128 stands for zero in the data rows.
Some points, one per row:
[138, 166, 172, 148, 212, 105, 126, 102, 106, 79, 101, 126, 187, 112, 143, 56, 142, 105, 155]
[138, 125, 126, 97, 124, 114, 103, 113, 142, 154, 120, 143, 131, 155, 141, 131, 124, 115, 127]
[128, 60, 122, 86, 161, 73, 103, 127, 152, 155, 110, 137, 105, 111, 156, 180, 81, 89, 105]
[138, 154, 113, 70, 102, 167, 141, 141, 113, 163, 148, 150, 142, 131, 141, 180, 125, 221, 101]
[139, 59, 131, 152, 182, 103, 180, 57, 174, 114, 162, 82, 180, 140, 58, 160, 96, 120, 135]
[126, 80, 133, 78, 156, 49, 129, 135, 81, 179, 145, 130, 116, 158, 135, 170, 99, 49, 135]
[113, 154, 134, 91, 176, 131, 87, 105, 146, 144, 171, 155, 161, 118, 144, 73, 119, 103, 101]
[94, 150, 133, 165, 97, 49, 132, 78, 156, 184, 155, 124, 127, 99, 93, 97, 125, 129, 128]
[98, 134, 72, 161, 111, 215, 116, 113, 169, 115, 162, 156, 122, 115, 83, 114, 225, 95, 132]
[108, 119, 179, 158, 60, 106, 141, 64, 168, 96, 85, 145, 130, 165, 129, 116, 147, 101, 134]
[112, 142, 147, 112, 177, 133, 102, 133, 184, 143, 153, 91, 92, 92, 100, 63, 126, 93, 174]
[171, 132, 136, 135, 189, 92, 117, 140, 139, 159, 151, 103, 154, 154, 128, 129, 82, 160, 139]
[158, 92, 146, 149, 68, 165, 180, 129, 115, 124, 129, 114, 139, 99, 143, 123, 171, 75, 206]
[147, 125, 132, 53, 108, 47, 73, 106, 136, 160, 166, 106, 196, 119, 121, 170, 152, 146, 110]
[174, 130, 101, 106, 71, 153, 144, 160, 169, 131, 163, 134, 104, 99, 129, 132, 95, 133, 181]
[101, 191, 84, 112, 84, 140, 141, 125, 148, 130, 125, 109, 122, 128, 160, 112, 54, 163, 144]
[137, 177, 130, 93, 65, 161, 204, 132, 191, 102, 124, 100, 116, 163, 170, 167, 54, 125, 114]
[127, 54, 99, 137, 164, 43, 101, 152, 74, 189, 86, 150, 93, 162, 171, 171, 119, 68, 164]
[162, 99, 88, 150, 145, 86, 167, 174, 87, 160, 131, 140, 130, 121, 127, 141, 136, 164, 103]
[92, 151, 134, 143, 193, 200, 132, 85, 63, 156, 97, 126, 160, 124, 112, 111, 183, 228, 74]
[88, 137, 165, 62, 119, 199, 162, 76, 145, 132, 168, 100, 143, 121, 179, 120, 109, 176, 133]
[119, 154, 182, 156, 93, 67, 106, 126, 142, 150, 133, 67, 114, 109, 115, 166, 153, 92, 150]
[77, 136, 154, 228, 172, 171, 80, 142, 52, 109, 177, 179, 63, 108, 72, 33, 121, 141, 82]
[100, 70, 134, 139, 129, 207, 65, 165, 113, 116, 111, 183, 154, 87, 109, 91, 162, 118, 147]
[112, 133, 163, 176, 105, 129, 155, 166, 85, 45, 158, 120, 132, 77, 121, 89, 117, 130, 50]
[149, 166, 115, 167, 175, 176, 97, 133, 55, 150, 100, 144, 112, 152, 75, 65, 136, 222, 69]
[122, 142, 141, 126, 124, 115, 171, 133, 207, 56, 101, 98, 102, 143, 114, 134, 144, 99, 161]
Here are 30 more points, each followed by its number:
[149, 162, 109, 50, 106, 144, 141, 90, 155, 107, 44, 126, 150, 154, 121, 111, 109, 142, 149] 0
[117, 163, 137, 147, 194, 125, 55, 118, 61, 135, 122, 236, 81, 106, 133, 99, 74, 136, 82] 1
[131, 175, 129, 92, 175, 147, 132, 74, 65, 208, 116, 162, 103, 133, 177, 121, 80, 170, 105] 2
[156, 129, 109, 117, 142, 217, 149, 111, 161, 181, 116, 128, 99, 102, 86, 124, 249, 165, 89] 3
[128, 129, 94, 63, 125, 99, 109, 125, 170, 127, 109, 130, 145, 82, 176, 165, 59, 212, 187] 4
[128, 136, 75, 201, 91, 123, 60, 149, 155, 113, 168, 117, 103, 116, 143, 79, 227, 114, 160] 5
[100, 131, 169, 73, 111, 245, 132, 123, 169, 88, 106, 130, 165, 160, 211, 104, 55, 204, 86] 6
[183, 104, 161, 89, 124, 113, 133, 121, 138, 133, 118, 145, 105, 118, 131, 146, 142, 38, 113] 7
[159, 140, 142, 182, 128, 163, 159, 137, 130, 101, 166, 87, 215, 96, 157, 162, 162, 111, 166] 8
[151, 117, 80, 71, 51, 189, 141, 166, 141, 85, 179, 77, 83, 135, 149, 115, 167, 107, 164] 9
[112, 103, 115, 176, 135, 157, 47, 151, 99, 85, 149, 76, 78, 107, 60, 53, 74, 164, 80] 10
[99, 101, 181, 166, 183, 57, 202, 38, 230, 118, 93, 43, 157, 132, 150, 175, 131, 165, 171] 11
[96, 166, 160, 44, 150, 175, 94, 52, 135, 104, 91, 97, 179, 150, 176, 168, 78, 193, 104] 12
[125, 74, 80, 132, 130, 191, 91, 212, 90, 175, 133, 163, 96, 83, 83, 78, 139, 155, 113] 13
[118, 121, 166, 221, 138, 180, 76, 196, 84, 56, 190, 97, 107, 111, 22, 122, 144, 123, 69] 14
[82, 149, 179, 145, 132, 84, 145, 132, 176, 123, 159, 102, 113, 183, 221, 142, 201, 134, 172] 15
[104, 131, 153, 45, 117, 222, 133, 134, 190, 101, 172, 128, 210, 134, 96, 137, 127, 132, 171] 16
[91, 198, 119, 197, 125, 47, 96, 63, 120, 106, 129, 112, 125, 123, 129, 102, 94, 105, 141] 17
[97, 149, 145, 255, 95, 134, 65, 255, 42, 81, 140, 169, 136, 75, 3, 60, 164, 169, 113] 18
[100, 36, 151, 195, 144, 97, 182, 180, 110, 134, 167, 121, 118, 104, 159, 144, 173, 120, 127] 19
[174, 125, 153, 45, 164, 131, 124, 66, 180, 95, 92, 89, 140, 192, 145, 185, 98, 188, 132] 20
[110, 160, 78, 103, 96, 165, 155, 140, 202, 159, 119, 136, 74, 134, 84, 80, 172, 87, 209] 21
[100, 168, 148, 50, 139, 207, 131, 94, 204, 136, 98, 104, 223, 183, 128, 144, 47, 128, 156] 22
[146, 96, 75, 159, 57, 157, 154, 156, 226, 82, 81, 132, 132, 167, 122, 162, 116, 84, 164] 23
[117, 9, 117, 74, 204, 63, 144, 24, 149, 183, 75, 125, 138, 154, 120, 255, 133, 35, 60] 24
[98, 125, 177, 161, 81, 93, 171, 161, 100, 154, 141, 93, 128, 179, 74, 37, 131, 98, 94] 25
[200, 27, 169, 94, 105, 84, 153, 117, 40, 111, 113, 169, 95, 102, 28, 117, 162, 40, 115] 26
[167, 115, 118, 117, 149, 112, 109, 76, 148, 200, 116, 174, 138, 174, 157, 134, 78, 161, 82] 27
[126, 95, 43, 123, 139, 71, 80, 216, 94, 102, 93, 158, 90, 126, 119, 114, 85, 192, 148] 28
[96, 140, 93, 15, 140, 148, 120, 118, 158, 87, 120, 121, 137, 181, 164, 188, 136, 145, 53] 29
Which of these numbered points is nearest to each point below, looking only along the 8 directions in which the first points spread most? Its number follows each.
[172, 118, 37, 137, 167, 102, 151, 185, 101, 128, 92, 139, 55, 68, 166, 208, 64, 167, 98] > 28
[74, 72, 127, 255, 148, 165, 87, 156, 50, 132, 99, 194, 38, 54, 77, 37, 129, 150, 65] > 18
[171, 42, 139, 63, 148, 54, 157, 85, 203, 124, 66, 89, 138, 204, 110, 211, 176, 79, 153] > 24
[139, 110, 105, 113, 82, 104, 197, 217, 119, 55, 124, 116, 178, 107, 96, 173, 155, 77, 127] > 23
[160, 150, 122, 83, 148, 198, 57, 77, 94, 240, 151, 141, 142, 159, 149, 105, 52, 163, 72] > 2
[199, 152, 118, 114, 124, 106, 93, 49, 96, 173, 125, 121, 87, 162, 133, 150, 60, 134, 89] > 27
[170, 168, 94, 78, 84, 181, 131, 140, 169, 180, 62, 163, 163, 145, 151, 119, 83, 226, 146] > 29
[146, 91, 178, 12, 113, 22, 156, 168, 122, 143, 77, 162, 131, 119, 110, 116, 94, 89, 171] > 7
[90, 135, 143, 163, 75, 107, 122, 98, 198, 85, 190, 66, 199, 126, 160, 161, 71, 77, 118] > 15
[155, 169, 136, 126, 145, 188, 56, 196, 134, 127, 148, 116, 94, 25, 72, 95, 146, 153, 122] > 10
[101, 205, 134, 201, 26, 154, 133, 199, 72, 152, 119, 135, 106, 177, 102, 133, 118, 132, 129] > 25
[169, 109, 117, 145, 133, 113, 99, 102, 163, 98, 111, 162, 128, 160, 88, 126, 124, 84, 178] > 7
[125, 75, 140, 11, 151, 52, 139, 74, 74, 193, 94, 105, 165, 109, 150, 175, 147, 32, 129] > 24
[166, 134, 114, 89, 142, 164, 126, 136, 170, 111, 129, 105, 100, 184, 80, 118, 184, 85, 113] > 8
[106, 163, 98, 131, 50, 122, 47, 83, 122, 174, 161, 226, 85, 162, 173, 102, 54, 213, 100] > 2
